In the data rows, the value 50 means zero.
Here are some points, each followed by its number:
(30, 53, 38, 40, 45, 55, 54, 41, 64, 65, 69, 58, 50, 52, 45, 33, 22, 35, 37,
 41, 41, 50, 30, 34, 45, 50, 46, 36, 31, 42, 44, 51, 45, 47, 43, 47, 48, 67,
 56, 52, 52, 48, 50, 32, 55, 55, 44, 46, 51, 70, 69) 0
(35, 59, 59, 73, 61, 48, 47, 36, 45, 31, 44, 43, 50, 44, 61, 80, 59, 62, 67,
 46, 43, 49, 34, 37, 45, 50, 47, 39, 34, 44, 45, 51, 45, 58, 54, 56, 58, 76,
 50, 51, 52, 47, 50, 36, 72, 69, 56, 53, 52, 44, 52) 1
(32, 54, 39, 41, 45, 45, 45, 33, 43, 30, 46, 57, 66, 52, 45, 34, 24, 36, 38,
 41, 42, 49, 31, 35, 45, 51, 46, 37, 32, 43, 45, 51, 46, 45, 40, 44, 36, 41,
 38, 51, 52, 48, 50, 34, 70, 74, 57, 57, 58, 42, 50) 2
(34, 53, 41, 41, 45, 51, 52, 41, 59, 62, 67, 60, 51, 46, 62, 77, 55, 58, 54,
 43, 42, 49, 34, 36, 45, 50, 47, 40, 35, 52, 62, 69, 61, 71, 58, 56, 40, 43,
 35, 79, 66, 63, 51, 35, 53, 53, 45, 44, 39, 43, 51) 3
(36, 66, 73, 62, 51, 45, 45, 35, 43, 31, 43, 42, 49, 42, 49, 53, 41, 50, 75,
 55, 48, 52, 36, 36, 46, 50, 79, 53, 36, 45, 45, 50, 44, 45, 40, 44, 38, 40,
 34, 52, 52, 47, 50, 35, 65, 73, 59, 59, 63, 44, 51) 4
(31, 54, 39, 41, 45, 51, 52, 40, 59, 63, 69, 61, 50, 47, 62, 77, 52, 56, 49,
 41, 41, 50, 31, 35, 45, 51, 59, 80, 57, 71, 61, 57, 47, 45, 41, 44, 36, 39,
 33, 53, 55, 57, 65, 60, 60, 54, 45, 43, 38, 42, 50) 5
(36, 53, 43, 49, 54, 66, 63, 49, 61, 40, 46, 43, 50, 44, 46, 37, 30, 40, 41,
 42, 43, 50, 40, 62, 67, 85, 76, 55, 40, 46, 46, 50, 46, 46, 42, 46, 40, 42,
 37, 76, 64, 63, 50, 38, 53, 53, 46, 45, 41, 44, 50) 6
(34, 62, 65, 73, 59, 46, 46, 35, 44, 31, 43, 41, 49, 43, 61, 81, 60, 62, 69,
 45, 43, 49, 33, 36, 45, 50, 46, 38, 33, 44, 45, 51, 45, 46, 42, 47, 47, 61,
 54, 51, 52, 47, 50, 34, 53, 54, 46, 44, 44, 66, 73) 7
(61, 55, 42, 41, 45, 45, 45, 35, 43, 30, 43, 42, 49, 43, 45, 35, 25, 38, 39,
 41, 46, 63, 60, 62, 66, 68, 47, 38, 32, 44, 44, 52, 46, 63, 59, 60, 59, 75,
 47, 52, 52, 48, 51, 40, 81, 62, 49, 47, 43, 43, 50) 8
(34, 53, 40, 42, 45, 46, 46, 35, 44, 33, 48, 58, 64, 60, 47, 38, 28, 39, 39,
 42, 42, 49, 34, 37, 46, 50, 83, 70, 44, 48, 46, 51, 45, 45, 41, 45, 38, 40,
 35, 52, 52, 48, 50, 35, 54, 64, 54, 59, 77, 52, 53) 9
(34, 52, 39, 41, 46, 47, 47, 36, 47, 46, 61, 72, 56, 59, 46, 36, 27, 37, 38,
 42, 42, 50, 33, 37, 45, 51, 47, 42, 39, 59, 72, 73, 62, 60, 50, 50, 37, 42,
 36, 51, 52, 49, 50, 38, 79, 64, 50, 49, 45, 42, 50) 10
(30, 54, 38, 40, 44, 59, 60, 46, 71, 65, 65, 53, 49, 45, 64, 82, 55, 58, 53,
 42, 41, 50, 30, 34, 45, 50, 47, 37, 31, 43, 44, 52, 44, 45, 39, 44, 35, 40,
 36, 52, 53, 49, 58, 55, 73, 55, 45, 42, 38, 41, 51) 11
(32, 53, 39, 42, 46, 47, 46, 35, 44, 32, 48, 60, 64, 44, 54, 66, 50, 55, 79,
 53, 45, 50, 33, 37, 46, 50, 47, 38, 34, 47, 54, 64, 60, 80, 67, 63, 42, 47,
 36, 53, 53, 51, 58, 56, 68, 55, 44, 44, 39, 42, 49) 12
(32, 53, 40, 46, 51, 72, 69, 51, 70, 41, 47, 42, 49, 43, 53, 65, 49, 55, 80,
 54, 45, 50, 33, 36, 45, 51, 47, 38, 33, 44, 44, 51, 45, 53, 49, 53, 56, 76,
 53, 59, 65, 75, 64, 51, 55, 53, 45, 43, 39, 43, 50) 13
(35, 53, 41, 42, 45, 60, 61, 49, 70, 59, 58, 49, 50, 44, 60, 78, 59, 61, 66,
 46, 43, 49, 35, 37, 46, 50, 48, 50, 45, 68, 73, 68, 55, 51, 44, 47, 39, 41,
 36, 78, 66, 64, 51, 36, 53, 53, 46, 44, 41, 44, 51) 14
(33, 55, 41, 40, 42, 44, 45, 33, 45, 43, 60, 74, 59, 42, 49, 52, 39, 49, 78,
 56, 49, 52, 35, 35, 45, 50, 47, 41, 35, 57, 69, 74, 61, 66, 53, 54, 38, 42,
 33, 51, 52, 47, 50, 33, 53, 56, 50, 50, 63, 66, 63) 15
(51, 65, 59, 44, 46, 45, 45, 31, 42, 26, 42, 40, 48, 43, 45, 34, 23, 37, 53,
 54, 56, 62, 45, 35, 46, 51, 46, 35, 29, 41, 44, 51, 45, 45, 40, 43, 34, 40,
 36, 52, 52, 49, 50, 31, 54, 56, 42, 44, 45, 69, 73) 16
(53, 62, 55, 44, 45, 46, 45, 36, 44, 31, 43, 43, 49, 44, 60, 79, 59, 61, 69,
 47, 43, 50, 34, 37, 46, 51, 51, 62, 53, 73, 71, 63, 51, 47, 42, 46, 37, 41,
 36, 52, 52, 47, 49, 35, 56, 68, 56, 62, 77, 48, 52) 17
(31, 54, 38, 41, 45, 56, 56, 44, 67, 66, 67, 55, 49, 45, 64, 83, 58, 59, 56,
 43, 42, 49, 31, 35, 46, 50, 46, 38, 31, 43, 44, 52, 46, 60, 56, 58, 59, 79,
 50, 53, 54, 52, 62, 59, 65, 55, 44, 43, 38, 42, 50) 18
(33, 53, 42, 53, 58, 67, 63, 47, 59, 34, 44, 42, 49, 43, 47, 44, 34, 44, 67,
 57, 52, 54, 38, 36, 46, 50, 72, 83, 54, 59, 52, 52, 46, 45, 41, 45, 37, 40,
 35, 52, 51, 48, 50, 35, 55, 68, 56, 61, 79, 49, 51) 19
(33, 56, 48, 68, 65, 55, 52, 39, 48, 30, 44, 42, 49, 45, 63, 79, 56, 58, 53,
 42, 42, 49, 32, 35, 45, 51, 47, 38, 33, 45, 45, 51, 45, 59, 55, 57, 59, 78,
 50, 51, 52, 47, 49, 34, 70, 72, 58, 57, 57, 44, 51) 20
(34, 55, 41, 46, 50, 69, 68, 50, 68, 41, 46, 43, 51, 42, 45, 34, 27, 39, 41,
 42, 51, 66, 63, 52, 56, 58, 47, 40, 34, 51, 59, 68, 59, 76, 61, 60, 41, 46,
 35, 51, 51, 46, 50, 34, 53, 55, 49, 48, 57, 67, 66) 21
(33, 53, 40, 42, 45, 55, 56, 44, 65, 64, 65, 55, 50, 49, 45, 35, 26, 38, 39,
 41, 42, 49, 33, 36, 45, 50, 47, 38, 33, 44, 46, 53, 49, 72, 66, 65, 57, 70,
 43, 52, 52, 48, 50, 36, 75, 69, 54, 52, 50, 43, 50) 22
(52, 64, 59, 44, 46, 45, 45, 33, 42, 28, 43, 41, 48, 42, 45, 35, 25, 37, 48,
 51, 56, 64, 49, 36, 47, 51, 47, 42, 38, 64, 76, 75, 60, 59, 47, 49, 36, 39,
 32, 53, 52, 51, 59, 58, 69, 55, 44, 43, 38, 42, 50) 23
(32, 54, 40, 40, 44, 44, 44, 33, 43, 29, 44, 52, 67, 52, 45, 33, 24, 37, 38,
 39, 41, 49, 31, 34, 45, 50, 47, 37, 31, 44, 44, 51, 45, 48, 42, 48, 50, 68,
 55, 52, 52, 47, 50, 32, 54, 62, 52, 56, 76, 58, 57) 24
(32, 54, 40, 40, 43, 44, 46, 34, 47, 47, 64, 75, 58, 61, 46, 35, 24, 38, 38,
 39, 41, 49, 31, 35, 44, 50, 47, 37, 31, 43, 44, 51, 44, 45, 40, 45, 43, 55,
 50, 52, 52, 47, 50, 32, 54, 54, 46, 43, 43, 67, 76) 25
(33, 53, 40, 42, 45, 48, 47, 37, 50, 54, 65, 69, 53, 43, 45, 35, 26, 38, 39,
 41, 46, 61, 58, 64, 68, 70, 46, 38, 32, 44, 44, 51, 45, 51, 47, 50, 55, 72,
 53, 52, 52, 48, 51, 35, 55, 68, 55, 61, 78, 50, 52) 26
(31, 54, 39, 40, 44, 45, 45, 33, 45, 41, 59, 75, 60, 53, 45, 33, 23, 36, 37,
 39, 41, 49, 31, 34, 45, 50, 47, 37, 30, 44, 44, 51, 44, 44, 39, 44, 36, 41,
 37, 53, 54, 54, 64, 60, 63, 54, 45, 43, 38, 42, 51) 27
(33, 53, 41, 54, 60, 66, 63, 46, 58, 34, 44, 42, 49, 43, 55, 70, 53, 57, 77,
 52, 44, 50, 33, 36, 46, 51, 84, 68, 43, 48, 46, 51, 46, 46, 40, 45, 36, 40,
 35, 52, 52, 48, 49, 35, 54, 54, 44, 46, 47, 67, 69) 28
(33, 61, 63, 72, 60, 47, 46, 35, 44, 31, 43, 42, 49, 43, 50, 52, 41, 49, 76,
 56, 48, 52, 35, 36, 45, 50, 62, 80, 57, 66, 59, 55, 47, 46, 40, 45, 37, 41,
 35, 56, 61, 70, 65, 53, 55, 54, 45, 44, 40, 43, 50) 29
(37, 58, 59, 69, 59, 48, 48, 38, 45, 34, 45, 44, 49, 45, 46, 38, 31, 39, 40,
 43, 45, 57, 52, 66, 68, 73, 69, 48, 38, 45, 46, 51, 46, 46, 42, 45, 39, 42,
 38, 76, 71, 75, 52, 39, 53, 53, 45, 45, 41, 44, 50) 30
Which five points above are nearest to each new point, looking only along the 7 directions in which the numbered points spread most? Their numbers follow each, smallest number first.
(38, 64, 69, 61, 51, 46, 46, 37, 45, 33, 45, 43, 49, 45, 60, 77, 58, 59, 60,
 45, 44, 50, 35, 38, 46, 50, 52, 64, 52, 70, 67, 61, 50, 47, 43, 46, 39, 42,
 37, 78, 70, 71, 51, 37, 53, 52, 46, 44, 41, 44, 51) -> 4 14 17 28 29
(34, 53, 40, 42, 45, 56, 56, 45, 66, 63, 63, 54, 49, 52, 56, 58, 41, 47, 43,
 43, 43, 50, 34, 37, 46, 50, 53, 65, 54, 71, 68, 61, 50, 47, 42, 46, 37, 41,
 36, 80, 74, 79, 52, 37, 54, 53, 45, 44, 40, 43, 50) -> 3 5 6 11 14
(61, 56, 44, 42, 45, 46, 46, 36, 44, 32, 45, 43, 49, 44, 46, 36, 28, 39, 41,
 45, 52, 66, 60, 50, 54, 56, 47, 42, 39, 57, 68, 71, 61, 61, 52, 52, 39, 42,
 37, 70, 73, 83, 56, 40, 53, 53, 45, 44, 40, 43, 51) -> 8 10 21 23 30
(34, 53, 41, 41, 44, 45, 46, 36, 44, 32, 46, 54, 64, 44, 62, 80, 58, 61, 59,
 44, 42, 49, 34, 37, 45, 50, 47, 39, 34, 45, 44, 50, 44, 45, 40, 45, 39, 43,
 39, 66, 72, 83, 59, 43, 53, 53, 46, 44, 40, 43, 51) -> 3 11 12 13 29
(38, 68, 73, 57, 48, 44, 45, 34, 44, 30, 44, 42, 50, 42, 45, 35, 26, 39, 47,
 49, 56, 64, 52, 39, 47, 51, 49, 55, 47, 73, 76, 69, 54, 48, 42, 46, 37, 40,
 34, 52, 53, 50, 59, 57, 68, 54, 46, 43, 39, 43, 52) -> 10 16 23 29 30
(35, 64, 68, 69, 56, 45, 46, 35, 44, 31, 44, 42, 50, 46, 62, 75, 53, 57, 51,
 42, 42, 49, 34, 36, 45, 50, 85, 67, 42, 48, 46, 51, 44, 45, 40, 45, 37, 41,
 35, 54, 57, 61, 64, 58, 57, 53, 46, 43, 40, 43, 52) -> 4 5 7 28 29
(32, 54, 40, 41, 44, 45, 45, 33, 44, 38, 56, 73, 61, 58, 45, 35, 24, 37, 37,
 39, 41, 49, 31, 34, 45, 51, 47, 37, 31, 44, 44, 50, 43, 45, 40, 44, 39, 45,
 43, 52, 52, 47, 50, 33, 54, 54, 46, 44, 43, 67, 75) -> 0 2 24 25 27
(34, 53, 40, 41, 45, 45, 45, 35, 44, 33, 47, 58, 65, 50, 45, 36, 27, 38, 39,
 42, 43, 49, 33, 36, 46, 50, 61, 79, 57, 67, 59, 56, 47, 46, 41, 45, 37, 41,
 36, 51, 52, 47, 49, 35, 55, 65, 54, 60, 77, 51, 53) -> 2 4 9 10 19
(32, 54, 40, 41, 44, 49, 50, 38, 55, 60, 69, 65, 52, 43, 45, 34, 25, 37, 39,
 42, 48, 65, 62, 58, 63, 64, 47, 38, 32, 43, 45, 51, 45, 52, 49, 52, 56, 76,
 53, 52, 52, 48, 50, 33, 54, 65, 53, 59, 79, 53, 53) -> 0 8 22 24 26
(34, 59, 57, 73, 63, 49, 48, 36, 45, 31, 44, 42, 49, 43, 46, 36, 28, 39, 41,
 44, 53, 66, 61, 47, 54, 55, 49, 53, 46, 70, 75, 68, 55, 50, 43, 46, 37, 40,
 35, 51, 52, 48, 50, 36, 73, 69, 55, 53, 51, 43, 51) -> 2 4 23 29 30
(34, 64, 68, 71, 57, 45, 46, 35, 44, 30, 43, 42, 50, 59, 46, 36, 27, 38, 38,
 40, 42, 49, 32, 36, 45, 50, 47, 38, 32, 44, 45, 51, 45, 51, 47, 51, 54, 74,
 55, 51, 52, 47, 50, 34, 54, 53, 46, 45, 45, 67, 74) -> 2 7 16 24 25
(59, 58, 49, 43, 45, 45, 46, 37, 44, 33, 44, 43, 49, 44, 46, 38, 30, 40, 40,
 42, 44, 50, 39, 59, 65, 84, 59, 75, 55, 66, 58, 55, 46, 46, 42, 45, 39, 41,
 37, 77, 65, 63, 50, 37, 53, 52, 47, 44, 41, 44, 51) -> 6 9 23 29 30
(33, 55, 46, 64, 64, 58, 55, 41, 51, 31, 43, 42, 49, 42, 45, 35, 26, 38, 41,
 45, 53, 67, 60, 44, 52, 54, 66, 83, 56, 64, 55, 53, 45, 45, 40, 44, 37, 40,
 34, 51, 52, 48, 53, 46, 79, 57, 47, 45, 40, 43, 50) -> 6 9 19 29 30
(34, 53, 41, 42, 44, 46, 46, 36, 45, 42, 57, 70, 59, 56, 52, 46, 34, 43, 41,
 42, 43, 49, 34, 37, 46, 50, 47, 39, 34, 45, 48, 55, 52, 78, 69, 66, 52, 61,
 40, 80, 68, 67, 51, 35, 53, 53, 46, 44, 40, 43, 50) -> 3 10 12 22 27
(32, 54, 39, 40, 44, 44, 45, 33, 43, 29, 45, 56, 67, 42, 54, 69, 51, 58, 82,
 52, 44, 49, 32, 34, 44, 50, 47, 37, 31, 44, 43, 51, 44, 46, 41, 46, 46, 59,
 52, 52, 52, 47, 50, 33, 54, 62, 53, 58, 79, 56, 56) -> 1 4 7 17 20
(33, 56, 49, 71, 66, 54, 51, 38, 46, 30, 44, 42, 49, 43, 46, 38, 29, 40, 57,
 55, 55, 59, 43, 37, 46, 51, 47, 40, 36, 55, 68, 72, 62, 66, 55, 54, 38, 42,
 34, 52, 52, 48, 51, 41, 82, 61, 48, 46, 41, 43, 49) -> 10 12 15 16 23
(31, 54, 39, 46, 53, 74, 70, 49, 70, 39, 47, 41, 50, 43, 45, 33, 24, 37, 46,
 50, 57, 67, 53, 40, 48, 51, 46, 37, 30, 42, 45, 52, 47, 45, 41, 45, 40, 53,
 50, 51, 52, 48, 50, 32, 56, 67, 52, 60, 80, 52, 53) -> 0 21 22 24 26
(33, 65, 71, 69, 57, 46, 45, 34, 43, 28, 43, 41, 48, 61, 48, 38, 27, 38, 38,
 41, 41, 49, 31, 35, 45, 51, 46, 37, 32, 43, 44, 51, 45, 45, 40, 44, 39, 48,
 46, 52, 52, 48, 50, 33, 54, 55, 45, 45, 45, 68, 72) -> 2 4 16 24 25
(59, 60, 51, 42, 45, 45, 45, 34, 43, 30, 43, 42, 50, 42, 46, 36, 28, 39, 53,
 52, 56, 61, 46, 38, 46, 51, 47, 38, 32, 44, 48, 57, 52, 82, 71, 68, 51, 60,
 38, 51, 52, 48, 50, 35, 76, 69, 54, 52, 49, 43, 51) -> 8 12 22 23 26
(36, 65, 71, 65, 54, 46, 46, 35, 43, 31, 44, 42, 49, 43, 46, 37, 27, 39, 46,
 49, 55, 64, 53, 40, 48, 52, 47, 38, 33, 44, 45, 52, 47, 68, 63, 61, 58, 72,
 44, 52, 52, 48, 50, 35, 59, 72, 58, 61, 72, 45, 51) -> 2 8 20 24 26
(33, 53, 40, 42, 47, 66, 66, 51, 74, 55, 54, 46, 49, 43, 46, 39, 30, 40, 57,
 54, 55, 59, 44, 37, 47, 51, 47, 38, 33, 45, 48, 56, 52, 81, 71, 67, 51, 60,
 38, 52, 52, 48, 50, 35, 54, 54, 45, 45, 45, 66, 72) -> 0 13 15 21 22
(34, 54, 40, 41, 44, 46, 46, 36, 46, 46, 61, 72, 57, 47, 62, 74, 52, 55, 50,
 42, 42, 50, 33, 36, 45, 50, 47, 39, 34, 50, 58, 67, 60, 76, 63, 60, 41, 45,
 35, 59, 66, 75, 64, 50, 54, 53, 45, 43, 39, 43, 51) -> 3 11 12 14 18
(34, 59, 57, 73, 62, 48, 48, 36, 45, 31, 44, 42, 50, 58, 51, 44, 32, 42, 39,
 41, 42, 49, 34, 36, 46, 50, 81, 75, 46, 51, 47, 51, 44, 45, 41, 44, 38, 40,
 35, 52, 52, 48, 52, 43, 79, 58, 49, 45, 41, 43, 51) -> 2 4 9 29 30
(34, 54, 40, 41, 44, 45, 45, 35, 44, 33, 48, 59, 65, 43, 45, 35, 26, 38, 39,
 42, 46, 62, 59, 62, 66, 69, 80, 54, 37, 45, 45, 51, 45, 45, 40, 44, 37, 40,
 35, 52, 52, 48, 55, 49, 76, 56, 47, 44, 40, 43, 50) -> 2 6 9 27 30
(33, 53, 40, 41, 44, 46, 47, 36, 47, 48, 63, 73, 55, 54, 54, 51, 35, 45, 39,
 40, 41, 49, 33, 34, 45, 51, 83, 55, 37, 46, 44, 50, 43, 46, 39, 44, 37, 39,
 32, 53, 52, 48, 50, 35, 55, 65, 55, 60, 80, 52, 53) -> 2 9 19 24 25
(39, 68, 73, 55, 48, 45, 45, 34, 43, 30, 43, 42, 50, 42, 46, 35, 26, 39, 46,
 48, 55, 65, 53, 40, 48, 52, 48, 50, 44, 71, 77, 71, 56, 52, 43, 47, 37, 41,
 34, 55, 58, 64, 65, 57, 56, 53, 46, 43, 39, 43, 51) -> 10 16 23 29 30
(34, 59, 58, 72, 62, 49, 47, 37, 45, 31, 44, 42, 49, 44, 52, 62, 47, 53, 77,
 54, 46, 51, 34, 37, 46, 51, 47, 39, 35, 49, 57, 66, 60, 75, 63, 60, 41, 45,
 36, 52, 52, 48, 50, 38, 78, 64, 51, 49, 45, 43, 50) -> 1 7 12 17 20
(61, 58, 47, 42, 45, 45, 45, 33, 43, 29, 43, 41, 49, 43, 45, 34, 24, 37, 40,
 44, 53, 68, 62, 46, 54, 56, 86, 61, 38, 45, 45, 51, 45, 45, 40, 44, 36, 39,
 33, 53, 55, 56, 64, 61, 61, 54, 44, 43, 38, 42, 50) -> 2 6 23 29 30
(33, 54, 39, 41, 44, 45, 45, 34, 43, 30, 46, 53, 65, 55, 54, 52, 35, 44, 40,
 41, 42, 49, 32, 36, 46, 50, 84, 77, 46, 51, 46, 51, 45, 44, 40, 44, 36, 39,
 34, 52, 51, 47, 50, 34, 54, 60, 50, 55, 72, 58, 57) -> 2 4 9 19 24
(31, 57, 49, 72, 67, 54, 52, 37, 46, 28, 43, 41, 49, 43, 45, 34, 24, 37, 44,
 48, 56, 67, 55, 39, 49, 52, 46, 37, 31, 44, 44, 51, 45, 52, 48, 51, 55, 76,
 54, 57, 61, 69, 67, 56, 56, 54, 45, 42, 38, 41, 50) -> 6 8 16 26 30
(34, 53, 41, 47, 53, 70, 67, 50, 66, 40, 46, 43, 50, 43, 46, 35, 27, 39, 47,
 49, 55, 64, 53, 40, 48, 52, 47, 38, 33, 45, 50, 60, 55, 83, 69, 66, 47, 53,
 36, 52, 52, 48, 53, 45, 78, 57, 47, 45, 40, 43, 51) -> 8 12 21 22 26
(35, 53, 41, 45, 51, 70, 67, 52, 69, 43, 48, 43, 49, 46, 61, 76, 54, 57, 52,
 44, 43, 50, 34, 37, 46, 51, 47, 39, 34, 45, 46, 54, 50, 75, 68, 65, 53, 62,
 40, 62, 67, 78, 60, 47, 53, 53, 45, 44, 40, 43, 50) -> 3 11 13 14 18
(34, 53, 40, 42, 45, 55, 56, 44, 65, 64, 65, 54, 50, 43, 45, 35, 26, 38, 38,
 41, 45, 59, 55, 68, 71, 77, 47, 38, 33, 44, 44, 51, 45, 46, 41, 45, 41, 49,
 47, 52, 52, 48, 49, 35, 55, 66, 55, 61, 79, 50, 53) -> 0 21 22 24 26
(32, 54, 39, 41, 45, 45, 45, 34, 43, 31, 46, 56, 66, 51, 58, 61, 41, 48, 42,
 41, 41, 50, 32, 36, 45, 50, 86, 74, 44, 49, 46, 51, 45, 45, 40, 45, 36, 40,
 34, 52, 52, 48, 55, 50, 77, 56, 45, 44, 39, 42, 50) -> 2 4 5 9 29
(33, 54, 40, 41, 44, 49, 50, 39, 57, 62, 68, 63, 51, 51, 57, 60, 41, 48, 43,
 41, 42, 49, 32, 36, 45, 51, 85, 62, 40, 47, 45, 51, 44, 44, 40, 44, 37, 40,
 34, 51, 52, 47, 50, 34, 57, 71, 58, 62, 78, 47, 52) -> 2 5 9 19 24
(33, 54, 43, 58, 62, 63, 59, 43, 54, 32, 43, 42, 49, 60, 48, 38, 27, 38, 38,
 41, 42, 49, 32, 36, 46, 51, 49, 52, 46, 71, 77, 70, 55, 51, 43, 46, 37, 41,
 34, 52, 52, 48, 50, 34, 54, 54, 45, 44, 44, 65, 72) -> 10 15 16 21 23
(34, 53, 41, 42, 44, 50, 50, 40, 57, 62, 68, 62, 51, 43, 57, 73, 55, 59, 76,
 50, 44, 50, 34, 37, 46, 50, 83, 62, 40, 47, 45, 51, 45, 45, 41, 45, 37, 40,
 35, 51, 52, 47, 50, 37, 76, 67, 54, 51, 48, 43, 51) -> 5 11 14 17 28
(35, 61, 64, 70, 58, 47, 47, 36, 44, 33, 45, 43, 49, 44, 46, 36, 28, 39, 41,
 45, 52, 65, 61, 49, 54, 55, 47, 40, 35, 45, 50, 58, 55, 79, 69, 65, 48, 54,
 39, 51, 52, 48, 50, 36, 55, 67, 55, 60, 75, 48, 51) -> 2 8 21 24 26
(62, 58, 46, 42, 45, 45, 45, 34, 43, 29, 43, 41, 49, 42, 45, 34, 25, 37, 38,
 43, 51, 67, 63, 51, 58, 59, 47, 46, 41, 68, 77, 73, 58, 55, 45, 47, 37, 39,
 33, 53, 53, 52, 61, 59, 65, 55, 44, 43, 39, 43, 51) -> 8 10 21 23 30
(35, 53, 41, 47, 52, 68, 66, 50, 66, 41, 47, 43, 50, 58, 50, 43, 33, 41, 40,
 42, 43, 50, 34, 37, 46, 50, 76, 78, 51, 54, 50, 52, 46, 46, 41, 46, 38, 42,
 37, 79, 69, 68, 51, 36, 53, 53, 46, 44, 41, 43, 51) -> 5 6 19 28 30
(35, 52, 41, 42, 46, 47, 46, 37, 45, 33, 46, 53, 62, 59, 48, 40, 31, 40, 40,
 43, 43, 50, 35, 38, 46, 50, 47, 39, 35, 45, 48, 56, 52, 76, 69, 65, 51, 60,
 40, 80, 69, 71, 51, 37, 53, 53, 45, 44, 40, 43, 50) -> 8 10 12 22 27
(32, 53, 39, 41, 45, 50, 51, 38, 56, 60, 70, 65, 51, 43, 45, 34, 23, 37, 37,
 41, 46, 63, 59, 65, 69, 72, 46, 37, 31, 43, 44, 51, 45, 45, 40, 44, 37, 42,
 39, 52, 52, 48, 50, 33, 54, 56, 45, 49, 58, 66, 64) -> 0 21 22 25 26
(33, 54, 40, 40, 43, 44, 45, 33, 44, 40, 57, 74, 61, 52, 58, 58, 39, 48, 42,
 39, 41, 49, 31, 34, 44, 50, 83, 53, 35, 45, 44, 51, 43, 45, 39, 44, 36, 39,
 32, 52, 52, 47, 50, 33, 53, 54, 47, 46, 51, 70, 71) -> 0 2 9 25 27
(32, 54, 40, 47, 53, 71, 67, 49, 67, 38, 46, 42, 50, 48, 61, 71, 49, 53, 47,
 41, 42, 49, 32, 35, 45, 50, 47, 39, 34, 52, 64, 72, 62, 72, 58, 57, 39, 43,
 34, 51, 52, 47, 50, 33, 54, 59, 50, 54, 71, 60, 58) -> 3 12 14 15 21
(33, 60, 61, 75, 63, 48, 47, 35, 44, 29, 43, 41, 49, 43, 46, 35, 26, 39, 47,
 49, 56, 64, 52, 38, 48, 52, 47, 38, 32, 44, 44, 52, 46, 69, 64, 63, 58, 73,
 43, 52, 53, 50, 58, 56, 69, 54, 45, 43, 39, 42, 51) -> 8 16 20 23 30
(32, 55, 43, 62, 64, 61, 58, 40, 52, 29, 43, 40, 49, 62, 47, 36, 25, 38, 37,
 40, 41, 49, 31, 34, 45, 51, 46, 36, 31, 43, 44, 51, 45, 55, 51, 54, 58, 79,
 52, 52, 52, 49, 57, 53, 74, 56, 45, 44, 38, 42, 50) -> 2 8 22 24 26
(60, 56, 45, 43, 45, 46, 46, 37, 45, 33, 44, 44, 50, 44, 46, 37, 30, 40, 40,
 42, 43, 50, 38, 60, 66, 85, 53, 66, 54, 70, 65, 59, 49, 47, 42, 46, 39, 42,
 37, 77, 65, 63, 50, 37, 53, 53, 46, 44, 41, 44, 51) -> 6 10 23 29 30
(59, 55, 44, 43, 45, 46, 46, 38, 45, 35, 45, 44, 50, 44, 46, 38, 31, 40, 41,
 43, 44, 50, 39, 61, 65, 84, 47, 41, 37, 45, 48, 54, 50, 73, 66, 64, 52, 60,
 42, 65, 69, 79, 57, 43, 53, 53, 46, 45, 41, 44, 51) -> 6 8 21 23 30
(60, 56, 46, 43, 45, 46, 46, 37, 45, 34, 45, 43, 49, 44, 46, 38, 31, 40, 41,
 42, 44, 51, 39, 61, 66, 85, 51, 60, 51, 69, 68, 61, 51, 48, 43, 46, 39, 42,
 38, 77, 68, 68, 51, 38, 53, 53, 46, 45, 41, 44, 51) -> 6 10 23 29 30
(32, 64, 69, 71, 59, 48, 46, 35, 43, 27, 43, 41, 48, 57, 45, 35, 24, 35, 37,
 42, 42, 50, 31, 35, 46, 51, 46, 37, 32, 43, 44, 51, 45, 45, 42, 45, 41, 52,
 50, 53, 52, 48, 49, 33, 54, 55, 43, 46, 50, 68, 68) -> 2 4 16 24 25
(35, 54, 41, 43, 46, 60, 60, 49, 70, 59, 58, 48, 49, 44, 58, 77, 58, 60, 67,
 46, 44, 49, 35, 37, 46, 50, 48, 40, 35, 46, 45, 52, 47, 69, 65, 63, 56, 66,
 43, 80, 68, 67, 51, 37, 53, 53, 46, 44, 41, 44, 50) -> 3 11 13 14 18
(35, 53, 41, 42, 45, 46, 46, 36, 46, 45, 60, 71, 57, 43, 50, 54, 42, 50, 76,
 55, 47, 51, 36, 37, 45, 50, 68, 81, 55, 60, 53, 53, 46, 46, 40, 45, 38, 41,
 35, 62, 69, 80, 61, 46, 54, 53, 45, 44, 40, 43, 51) -> 5 11 14 28 29
(35, 59, 58, 72, 62, 49, 48, 37, 45, 32, 44, 43, 49, 44, 45, 37, 29, 38, 40,
 43, 47, 62, 58, 60, 64, 66, 47, 40, 36, 49, 56, 65, 58, 74, 63, 59, 42, 45,
 36, 52, 52, 48, 50, 37, 60, 70, 58, 60, 68, 45, 50) -> 2 8 21 23 26
(33, 53, 41, 43, 48, 69, 67, 51, 74, 50, 52, 44, 50, 55, 54, 51, 36, 44, 41,
 42, 43, 50, 33, 36, 45, 50, 75, 82, 52, 56, 51, 53, 47, 45, 41, 45, 37, 41,
 35, 51, 51, 47, 52, 41, 81, 60, 49, 46, 42, 42, 50) -> 5 6 9 14 19
(42, 67, 70, 52, 47, 44, 45, 35, 44, 31, 43, 42, 50, 42, 45, 36, 27, 39, 47,
 48, 55, 64, 53, 39, 48, 51, 47, 38, 33, 45, 45, 52, 46, 65, 60, 60, 59, 75,
 46, 62, 68, 80, 62, 47, 54, 53, 46, 43, 39, 43, 51) -> 8 12 16 23 30
(32, 54, 39, 40, 43, 54, 55, 42, 65, 65, 67, 56, 51, 43, 45, 33, 24, 36, 41,
 45, 54, 68, 61, 47, 53, 55, 85, 57, 37, 44, 45, 52, 46, 44, 40, 45, 35, 41,
 35, 52, 53, 53, 62, 59, 64, 54, 45, 43, 38, 42, 51) -> 2 6 10 27 30
